Each named move below is a turn or a mirror, shown by a few rows before and after it. Which moves, in which order, take the first row of each later pair to the second? The first pair is answered.
move Gavez:
[-46  -9  23  47  50 -39 -18   1  38  30 -64 -22   8  15  22  19 -25  12
   2  -3  21  -6 -20  -9  40  -9 -15 -19] => [-46 -15  31  37  48 -29 -30   5  23  26 -72 -15   7  -1  20  18 -23  -4
 -11  12  27   1 -14 -17  40 -11 -12 -17]
[ -4 -21  -3   2  23  16   0  -4   3   0  -5   0 -15  10 -15   3   6  18
  11 -19  -9   5  -3   9  -1 -10  -9   4] => [ -3 -23   4  -8  22  23 -11   1  -3  -5 -13   4 -19  -2 -15   1   4   8
   1  -8  -7  12   0   4   1 -14  -9   9]
[-62  -3  51 -31 -10  28  24   2  12 -29  22  18  -2  15  15 -38  17  20
  -2 -13 -24 -35   8 -31 -24  69  26   7] => [-63  -6  55 -33 -12  31  18   6   5 -32  23  19  -7  11  12 -36  16  12
  -8  -6 -23 -32   9 -37 -28  70  28   9]
move Pego:
[ 16 -23   8 -27 -37  20  23 -32 -39 -51 -15  30  -5 -16 -12 -10 -24 -21
 -19 -21  15  -7  53 -20 -20  30 -16  18] => [ 43 -40  -1 -38 -17   3  20  21 -27  -5 -30  14  -7  -9 -12 -23   2 -46
   7 -38  16  24  41  15 -21 -34  -4  32]
[-15  18   5   6 -19  -3  19 -36  -4 -24  34  -3  14  34   1   1   8  37
  -3  -3 -27 -21  17  -8 -33  44   6 -10] => [ 16   3  -6  -9   1 -21   9  23  12  24  22 -24   9  40  -5 -10  37   6
  23 -17 -26  11   8  32 -38 -25  20   2]
[ 60  25 -35   5   4  -8  51   0  20  20  43   6  30  12 -35  16  32   2
  10  -2 -11  26  28  37  41 -33  -1 -25] => [ 36  40 -28  16 -15   3  54 -45   8 -18  55  20  34   6 -31  24   8  26
 -10   8 -13   1  35   7  42  19 -13 -33]
move rezo:
[-19   8  29   3  -2  -6  34   9   9  10 -18   0 -38  16 -15   1  18  26
  -6   3 -11  13  -8   0 -14   9  19   4] => [ -2  16  24 -15 -16  15  36   5 -11  -5  -9  15 -28  -3 -30   6  20  12
 -26  16  -7  17  -1  -9  -3   8  17  -7]
[  2  -8 -48  -7  33  -3  -6  12  22  45  -2 -11  -5  19  26   6  24 -22
  36 -33  -9  13 -28  26 -13 -51  -7  11] => [ 20   8 -62 -26 -15  27  21 -18  -6  -5  56  17  -2  18   1  -2  24 -12
  28 -26 -34  -7  -8  14 -38 -12  -7   6]
[-14 -31  30 -17  -2  16 -24  33 -11  -9 -29   5 -20 -30  14 -16   1 -28
  -3  19   3  35   7 -17 -24  -2  14  20] => [-28 -25  27  -8 -11   2 -15  23   3 -13 -11   2 -28  -6  23 -30   3  -6
  25   3 -12  15   7  -9 -46  22  17  34]
Then:
Each pair is two moves apart.
[ 46  22  -9 -27 -19 -10  27   6 -32 -40  33   4  22  -8 -27  32 -18  34
 -26 -28 -13  11  19 -38  23  -2  21   0] => [ -9  18  18  10  17 -30   9 -12  -8 -23 -18 -13  15  -1   6  49 -43  54
 -32 -26   8   7   4 -52  43  15  12   3] | rezo, Pego
[ -3   6   2  -5  26  30 -35 -39 -18 -29   4  13   3  23 -25  32 -24  30
 -15  -5   8   5  17   5  36  12 -25 -20] => [-16  -6  11   5  49  17 -47 -27  -3 -10 -29  -1  -5  22  -8  33 -25  19
  -6  -6  18  15  12   9  39   0 -19  -8] | rezo, Gavez
[  6   5 -10 -58 -15 -20  41  60  -6  56 -26  34 -13 -13 -36 -16   3 -24
  60 -27 -31 -15  24 -23  31 -50  51  16] => [ 19   9 -14 -64 -27  -3  44  50 -14  42  -9  42 -11 -18 -43 -19   7 -26
  52 -24 -38 -19  29 -26  32 -45  48  13] | rezo, rezo
[-10 -27 -15 -43  -1  39  28   5 -28 -10   6 -10  -9 -12  10  12 -10 -34
  13  14 -21  23   4  31  -4  -3  17   6] => [-30 -29  -6 -29  21  24  15   6 -12   5 -28 -23 -16  -8  27  20 -19 -27
  17  14 -16  21  -9  32   9  -5  14  11] | Pego, rezo
[  9 -10  10  -3 -24  -6  39  15  14   2  49   1 -45  55  27 -27  13  12
  41 -33 -38  -7   5  58 -55 -30  24  33] => [ 35   5  18 -26 -42  58  34 -19 -46 -52  59  46  -7 -17 -10   4 -17 -20
 -45  20  -8   6  37   2  -7 -22  -2  -8] | rezo, Pego
[  0  -3   3  -5 -21  36  23 -25 -22 -34  34  51  16   0 -19   5  -2   0
 -11   3  -4   4   5  -1  -5   2  -4  -5] => [ -9 -15  11  16  24   7   5   5   2  22 -23  22  18   0   2  22  -4 -10
 -11   3  22  25 -14  18  27 -49  -7  -8] | Gavez, rezo
[-13  39  25  16  -3  -2 -28   5   9  12 -29  27  -3 -15  19  21  -5 -72
 -18  13  21   1 -10 -20  41 -31 -20 -27] => [-31  35  15  28 -14 -41 -12   9  43  26  -2   5 -27  41  39  -5  13 -35
  43 -25 -12 -22 -20  13  -9  -9  -3   0] | rezo, Pego
[-17  -5  -2  22  18  -1  -1  -7   2  13 -36 -12   3  -3   2  13 -10   8
 -12  -6  19  -8 -22 -15  28  -6 -25   9] => [-20  -4   3   3  -7  17   1 -19 -19 -22 -14   7  -3 -20  -8   2 -13   3
 -17   6   6 -15 -10 -34   8  19 -21  14] | rezo, Gavez
[ 26 -71 -44 -14  32  -1  -1  16  18  32  12 -24 -29  10 -36 -45  48 -14
  33 -38  33  19 -10  77 -53 -53  22  20] => [ 45 -70 -44 -29  33  22  -4  18  -4  22  14  -9 -18 -22 -53 -33  45 -33
   2 -20  41  34  -2  66 -36 -76  16   9] | rezo, rezo
[  6  31   7  22   6  -8  12  -9  19   7 -21 -37  44  12  14 -11  20  16
  -1  13  19 -20  26 -13  -7  -6 -10 -12] => [ 11  30   9  14   8  -1  14  -4  13   6 -19 -34  48   2   8 -11  21   7
 -13  22  22 -15  29 -16   1 -14 -13 -17] | rezo, rezo
[-51   4  49 -20 -26  60  -4 -41 -22 -50  20  54  41  -5  -5 -11 -42  -2
 -44  30   9 -45 -28 -54 -25  88 -21   8] => [-23  -1  47  -7  33  52 -15 -10 -12   6 -37  41  73 -32 -10  28 -45 -38
 -74  44  53  -3 -42 -35  58  -7 -39 -24] | Gavez, rezo
[-30 -13  19  -8  -3   3  -6  -2  -2   3  32   9 -11   9  23 -22   8  -3
   8  -4 -34  -6   6 -16 -58  20   4  21] => [-33 -25  27   3  23  -9 -24  14  10  31  -5  -9 -11   8  34 -14   4 -17
   6  -3 -18  10  -6  -9 -38  -5   3  18] | rezo, rezo
[ -8  10  -7 -13 -37  15  18 -13 -16 -45  32  17   8   6 -14 -21   6  13
   4 -10 -19 -18  15 -18 -31  35  12  -7] => [ -1   9 -22  25  18 -27  26   7  25  26 -13 -21  24  30   0   2   5  20
  18 -31   4  -9 -16  25  20 -26   2 -23] | rezo, Gavez
[ 54 -21  10 -48  15  16 -23  75  -7  23  -8  13  16 -41 -34  -8  26 -52
  -3  20   3  50  12   7   1 -70  18   5] => [  0 -33  37 -44   4   1 -47  76   4  15 -17   2 -22 -21   2 -36  29 -40
  33  12 -17  32   8  -8 -54 -17  34  46] | rezo, Gavez
[ -7   7 -18   4   5   0  13   2 -43  -9  22  33  24  11 -12 -14  12  21
  -2  16 -12 -19 -23   7 -11   4   4  -5] => [ -9   5 -14  14  28 -10   4  15 -31  20  -4  19  29  10  -3  -4  12  13
   2  11   3  -7 -32  14   7 -24   2 -13] | rezo, Gavez
[ 16  -5 -33   0 -13 -20  36  26   1  33  17   1  -4  40  -3  17  14  16
  27  -8  -6  18  -6  36 -14 -36   9  -6] => [ 33  -4 -23 -28 -29  15  24  27 -33   5  23  20   1  -1 -21  20  12 -14
  -5  18   2  29  10   9 -10 -38   9  -9] | rezo, Gavez
[ 16  19   3 -49  34  39 -72  57   0  36 -24 -54  28 -24  -1  16 -12 -37
 -22 -12  24  26   9   0 -25 -11  30 -31] => [-21  32  -6 -29   5  16 -47  17  20  10  18 -64   5  29  18  -6 -15  20
  23 -42 -13 -25   7   2 -75  65  37  -8] | rezo, Pego
[ 34  -2  -4 -55  -7  27 -10  38 -30  -4  17   9  -4 -21 -11   0  23 -68
  -8  -3  -9  32  27  12 -18 -37  13   9] => [-35 -12  28  -5  39 -11 -39  25  10  32 -61 -25 -12  -5  37  14  -1 -50
   1  -1  18  27   1   1   4 -23   5  14] | Pego, rezo
[ 16 -19  19  41   7  -1 -12 -15   6 -30 -48  29  -8 -37  24   5 -17   3
   0  -5  -4  12   9  10 -20  -9  -7  -8] => [ 29  -5   2  39  -7   4  11 -30  -1 -44 -14  39  -1 -34   8   9 -17  16
  -4 -10 -11   1  12  15 -22   2 -10 -15] | Gavez, rezo
[  5 -21 -18 -47   6 -14 -10 -10  20  20  15   8 -20  18   7 -39   9  20
  18 -27  -7 -31  25 -11 -59   7  38  21] => [  9 -33  -5 -64  12   8 -38  10  -3  19 -10  17 -14 -20   4 -32   7 -15
 -14  -3   9  -5  29 -30 -40 -15  35  23] | Gavez, rezo
[-43  36 -17  21 -21  10   0 -31  30  44  -2 -17 -23 -39  12 -12  -1 -12
  68 -51 -34 -13  31 -19  44  25  32  49] => [ -8  48 -34  15 -39  28  22 -45  13  31  28   2  -3 -51 -15  -3  -7 -12
  53 -49 -34 -16  39 -19  59  23  22  31] | rezo, Gavez
[ 12 -15 -10   0   0 -10  -4  39 -18 -14  14  53   3   1  -9  17  32 -28
   7  12 -40 -31  30 -10 -26 -23  -8  18] => [-22  -6   1  23   4  -9 -10   3 -18 -29  -2  51  -1  -3   5  28   9  -9
  -7  20 -35 -44  26 -35 -15  16 -20  11] | rezo, Pego
[-21  10  17   3 -19   8  17 -31  -4 -28 -14   2  -3  -3  18   8 -13  13
 -14   3   5 -18   4 -17  14  44  -5  12] => [-19  14   4  25   1  -9  28 -31  14  -1 -22 -12   4  10  19  19 -13  24
  -6  -9   8 -20  -9   5  30  21 -10   2] | rezo, Gavez
[-59  19   0  25  32 -46 -32  15  13  36 -49  14 -35 -41  34  34   5   2
  -5   3   1  12 -35  24  53 -35 -44   7] => [-15  20 -34  -8 -11 -55   5  41  16  34  23  19 -44  -6  13  -2  41   9
  45 -36 -41   7 -24  63 -11 -41 -19  33] | rezo, Pego
[ -6  40 -26 -28  18 -18  32 -43   9  17  26   2  35   5  41  -7   1 -51
 -39 -30  -6  -9   4   9  17  29  -9 -18] => [ -5  35 -14 -32  30 -13  16 -31   8  25   3   3  34 -10  43  -5   3 -67
 -49 -25   4   8   1   6  27  13 -10 -13] | rezo, Gavez
[-13  21  -8  -9   4   0  32  -6  20   9  -6  -5  -4  -6   7   8   8  -4
   6  12  13  37 -16  -1  26 -18 -25 -11] => [-22  24 -12   0  -1  -2  35 -25  26   0  -1  -5  -4   3  14   9   1  11
   9  12   6  24 -21  -2  19   7 -26  -8] | Pego, rezo
[ 23  39 -21 -24 -42  44  -9 -21  16 -36  12  -4 -48 -30  10  14 -13 -12
 -13 -37 -53  -2   7 -46  -6  33   4 -11] => [ -4  30 -17  -2 -21  11 -12 -15  46  -8 -12 -31 -61   2  37  10 -12   5
  20 -60 -58  -6 -10 -31 -13  35   9   3] | rezo, rezo
[-11  26  -9 -15   3  16 -40  20 -46  10  11 -21  24 -53  -4  14  16   0
 -16  41   2  14  -9 -23  25 -22 -46 -10] => [ -1  42 -41   5  -6  -3   0   1 -24  18  44 -26  34 -19 -11  13  19  40
   7  10 -13  -8 -13   5  30 -18 -52 -26] | Gavez, rezo
[-36 -12  -3 -21 -31  25   7 -14 -36 -41 -13 -19  17   7  15  19   5   7
 -25  14  18  -8  17 -17  -8  35 -28 -37] => [-42 -29   6 -12   7   3 -10  17 -17   7 -55 -40  15  12  30  20  14  -8
 -16   8  30  12   0   1   7  -3 -25 -32] | rezo, Pego
[ 36  19 -37   8   1 -19  56  -9   8  38  40 -19  16  37 -20  -1  11  37
  29 -42  -8   6 -14  63   7 -33  -2  -2] => [-28 -17  15   5  23 -37  -6  22  18  47 -18 -38 -24  32  26 -27   9  20
  48 -30  -8  19 -16  40 -36  -7  21  48] | Gavez, rezo
[ 36  25 -16 -10   1  31  18 -17 -21  -4  27  16  32 -20 -31  30 -12  -2
 -37  17  14   0  13   3  61 -51 -29 -42] => [  4  23 -17  29  31 -24  29 -13  25  41   0 -24  21  34   3  26  -7  30
  11 -20   9 -13 -16  37  56 -49 -24 -26] | Gavez, rezo
[  9  29 -12  24 -45  15  10 -32  -8 -26  57  20  23  18 -15  14   5 -13
  -3   6  -3  -9   5  -4 -12   6  14 -19] => [-12   7  14  37  13  -8 -28  11  15  27 -23 -10  17   6  13  19   2 -42
  -2  13  29  23 -16   7  15 -46  18 -10] | Gavez, rezo
[ 21  10 -43   6  -8 -25  29  10   9  18  -1   2 -11  25   0 -18   0  41
  10 -32  -9 -18 -20  13  34 -17   4 -12] => [ 33  14 -42  -8 -19   0  31  -2 -15  -5  16  17   0   3 -16  -7  -5  32
 -16 -14  -5 -16  -6  -2  45 -12  -5 -22] | rezo, Pego
[ 25  15  -9 -43 -28  41  15  15 -40 -22  34  12 -10  -2   1   3  10 -36
 -26  34 -29  -4  13 -16 -11 -16   9  18] => [-51  20  22   5  -3  20  -6 -24 -14 -23 -18  -5 -17  11  43  15 -26  -1
 -29  41 -11 -34  -5 -43   5  35  -5  15] | rezo, Pego
[  1 -44  31 -13   4 -21 -44  48  -1  -3 -38 -20 -32 -17 -28 -38  33 -64
  34   2   3  26   0 -15 -26 -20  46  12] => [ 46  -7 -10 -26 -44  10  11   8 -28 -53  46  14  -7 -14 -75 -28  35 -37
  21  -6 -15   0  15  -6 -23   2  31 -20] | Gavez, rezo
[  5   4   2 -18 -10  38  -9  16 -46 -36  -8  44  22 -20   0   5 -31 -19
 -28  24  -2   4  17 -14  10 -15  -1   3] => [-53  -4  21  24  20  -9 -19   2  -3  -9 -47   6   1  19  45   3 -40  18
   9   0  -4 -19  -7  -7  -4  14   2  22] | rezo, Pego
[ -9 -12  -2 -15  -8  -6 -47  42 -16 -33  -5  25 -28 -25  19 -12  17 -21
   7  -9  -7  20  23  -5 -41  13   6   0] => [-17 -15   6  -9   2 -12 -54  43 -15 -21 -22  21 -26 -30  25 -10  13 -27
   2  -5  -1  26  19  -9 -32   8   2   1] | Pego, rezo
[-46  19   2  62  -4 -52  55 -52  43 -26  20  23   1  63  -4  16  21  48
  54 -23 -18  -9  -7   5  12  79   4 -20] => [-82 -24  67  34  36 -39 -37   1  31 -10 -73  24 -27   5  30   4  16 -25
  26  28  11  44  -4 -41   6  63  22  14] | Gavez, rezo
[ 43  -8  10 -46 -40  25  18  -9 -35 -24  40  16  14 -40 -34  12  18 -25
 -17   6  -9   8  26  -1  -6 -11  -9  -8] => [-45  -8  44  14  -6  -7  -3 -62  -4 -18 -22  -9   3 -17  18  26 -22  24
 -12   8   8 -27   4 -26   8  50 -19  -6] | rezo, Pego
[  6  14 -12  19   0  -8   1  -3   6  -4 -22   0  25  -5  -9  29 -26  16
 -20   7  14   4  -1  -1  36 -11 -18 -21] => [  1   5 -18  24   0 -31   8  11  26  16 -19 -18  15  19   1  10 -13  27
  12 -16   7   2  -9  21  16 -12  -6  -4] | rezo, Pego
[ 53   9   1 -33 -21  22   0  13 -17  -7  18  12  21   5   9  16   2 -48
  -7   1  47  13  -9 -30 -15 -14  -5  -9] => [  8  -1  15  -1  11 -15 -12  22  21  33 -23 -18   4  35  44  12   0 -30
  23 -16  52   9 -29 -23 -14  -9  -1   4] | Pego, rezo
[ 30 -42   4 -25  37 -17 -26 -15 -30  18  25  21  34  14 -15  23  16 -29
 -47  10   9  17   9 -34 -11 -39   1  17] => [-14 -47  18   8  52 -47 -29 -26   1  35  -3  -2  19  43  19  21   7  -1
 -23  -1   9   2  -5 -32 -19 -13   3  24] | Pego, rezo
[-12  15 -33   3  29 -18  -6  -2 -22  -6  10  -5  23  39   7   5 -11  33
  15  23  -9 -46 -15  52   7   9  -7 -17] => [ 17  14 -35 -14  32  -1  -7  15 -40  -5  12   3  35  16 -11  10  -3  11
  -5  36   3 -26  -6  51  23 -19 -10 -25] | rezo, Pego
[-15  24 -25  49  -6 -20  58 -47 -14 -29  34  12 -15  69  -9  39  13  42
  28 -33  -7 -96  24  -6  30   4  35 -22] => [-69 -27  43  43  53 -35 -33  11  -7  10 -75 -11 -44  30  43  30   4 -16
  20   0  22 -49   7 -33  27 -25  51  20] | Gavez, rezo
[ 11  -5   9 -15 -24  23 -16  -9 -21 -23  15  12  -3 -37 -24  -3  -4 -19
 -21  37   7   4  24 -34   3   5   2   0] => [-41 -11  29  25   4 -15 -30 -12  16   5 -28 -18 -19  -7  16  -1 -16   8
   2  23  13  -8   4 -30   3  24   2  12] | rezo, Pego
[  4  26  -5  17  -3   4   4 -12  15  -5  -7  -6  19   5  -4  19 -11  -6
 -28  28   1 -15   9   7  29  12  -7 -29] => [ -9  16   6  14   3   3 -14  -3  14  -2 -26  -7  11  -4   6  13 -12 -18
 -28  33   5  -7  10  -4  25  10   0 -24] | rezo, Gavez
[-66  16  20  41  12 -50   1 -28  59  27  -6 -49 -11  42  48  15  -9  39
  28 -11   5  -8 -34  -1   4   9  -9  11] => [-78  10  47   0 -27  -9 -24 -33  20 -29  10 -18 -28   9  40  -4 -15  16
   7  20  -9 -10  -8 -48 -39  62   1  37] | Gavez, rezo
[ 35  25 -42  42  10 -46  -2  12   1  33  18 -46  39  43  -3  18  65  37
  -5 -33 -11  14 -11  79  52 -80   5 -15] => [ 59  30 -51  25  -1 -16   0  10 -27  10  30 -27  52  16 -24  27  65  18
 -33 -13  -3  22   0  65  69 -90  -1 -29] | rezo, rezo
[-44  55  24 -36   4   2  -2 -15 -15 -38   9  38 -28 -21 -17 -11  -5   4
 -28 -15 -41  21  -5  -6   8  -3   9  -5] => [-57  53  21  -9  32 -31  -1  -7  21   3 -16  11 -28   4   2  -9  -1  22
  -7 -37 -32  19 -26  21  21 -23  12  -6] | rezo, Gavez
[-38   0  -9 -33 -34   3 -35  -3  10 -43  62  12  13  16  -2   5 -16  30
  32  12 -46 -35   2 -23 -34  20  12   9] => [ 11 -16 -18 -61 -18   9 -42  50  -1 -12  50  15  24  -8 -23   7   7 -19
  22  19 -32   6   2  -1 -14 -54  19   4] | Pego, rezo
[ 14  32 -21  16 -16   8  26 -30 -11 -10  10  13  25  -4  -8  25 -11  15
 -19   1  17  -9   3 -10  25  14 -13  -6] => [ -3  16  -1  22  17  -6   2  -6  -3  19 -33  -3  19 -11   5  27 -12  -3
 -18  10  37  15  -8 -10  38 -12 -10  -3] | rezo, Gavez
[ 12 -44   5 -17  12 -11  10  56 -33 -26 -32   6  21   6   5   9  22 -42
   1 -21  -1  -1  33   1 -20  21  25  25] => [ 38 -33 -15 -20  -1  -1  33  41 -42 -37  -6  19  38   7 -15  18  25 -34
  -7 -26  -2  -4  39   8  -8  20  17   7] | Gavez, rezo
[-23 -10 -36  15  29 -12 -15  24  12  26 -12 -19  15   8  31  -5  -2   1
   2 -30 -11  -9   0  11  10 -54  12   6] => [  3  -2 -41  -2  17  20 -15  21 -12   6   0   1  27 -24   5   5  -5 -22
 -29  -7  -3   5  10  -1  27 -60   2  -7] | rezo, rezo
[-15  47 -19  24  23  21  53 -28  12 -12  -1   9  44  20 -30  19 -20  53
 -70 -23   6 -17 -12  -3  46  25 -45 -41] => [-26  42 -20  34  27   5  58 -26  22  -5  -3  -4  37  37 -17  10 -19  69
 -50 -31   0 -26 -18   3  34  32 -39 -31] | rezo, rezo
[-15 -15  -6  -9   5  -9 -16   9 -13  -6  -2  -5   5   1   0  -5  14   1
   7  -2  -4  -2   4  -6 -14  -6   3   3] => [-10 -10 -10  -5   0 -12  -8   4 -11  -7   6   0  10   5  -4  -7  13   9
  10  -7  -9  -9   3  -3 -15  -3  -1  -3] | rezo, Gavez
[ 14 -15 -34   3 -12 -34   2  19  -8 -43  11 -11 -29  38  21 -41   2 -46
  50  -1 -23  -8  20  17 -39 -13  -6  36] => [ 19 -22 -22 -13  -3 -17 -18  35 -24 -44  -8  -1 -27   8  15 -37  -3 -72
  25  21 -10  14  27   1 -30 -30  -9  33] | Gavez, rezo
[  4   7  20  -6 -30  15  44 -30 -27 -47  34   5 -33  -3   7 -19   4  19
  -8  17 -48 -30  -5 -12 -26  37  -1  -7] => [ 49 -12   7 -29  -6   2  37  36 -22   0  23 -13 -31  -4  -3 -26  37 -21
   9   8 -46  12  -8  27 -23 -45  16   0] | Pego, rezo
[ 21  14 -18   7  19 -23  28  18  10  32   9 -10  -4  26  -3  -9  21  13
  17 -22  -8  -2  -2  34  10 -27   0  -4] => [ 15  23   0  13  22  10  14 -14 -15   6 -13  13  11 -13  -8  14  -8   5
 -33  13  20  -1   4  -6  44 -14 -18 -27] | Pego, rezo
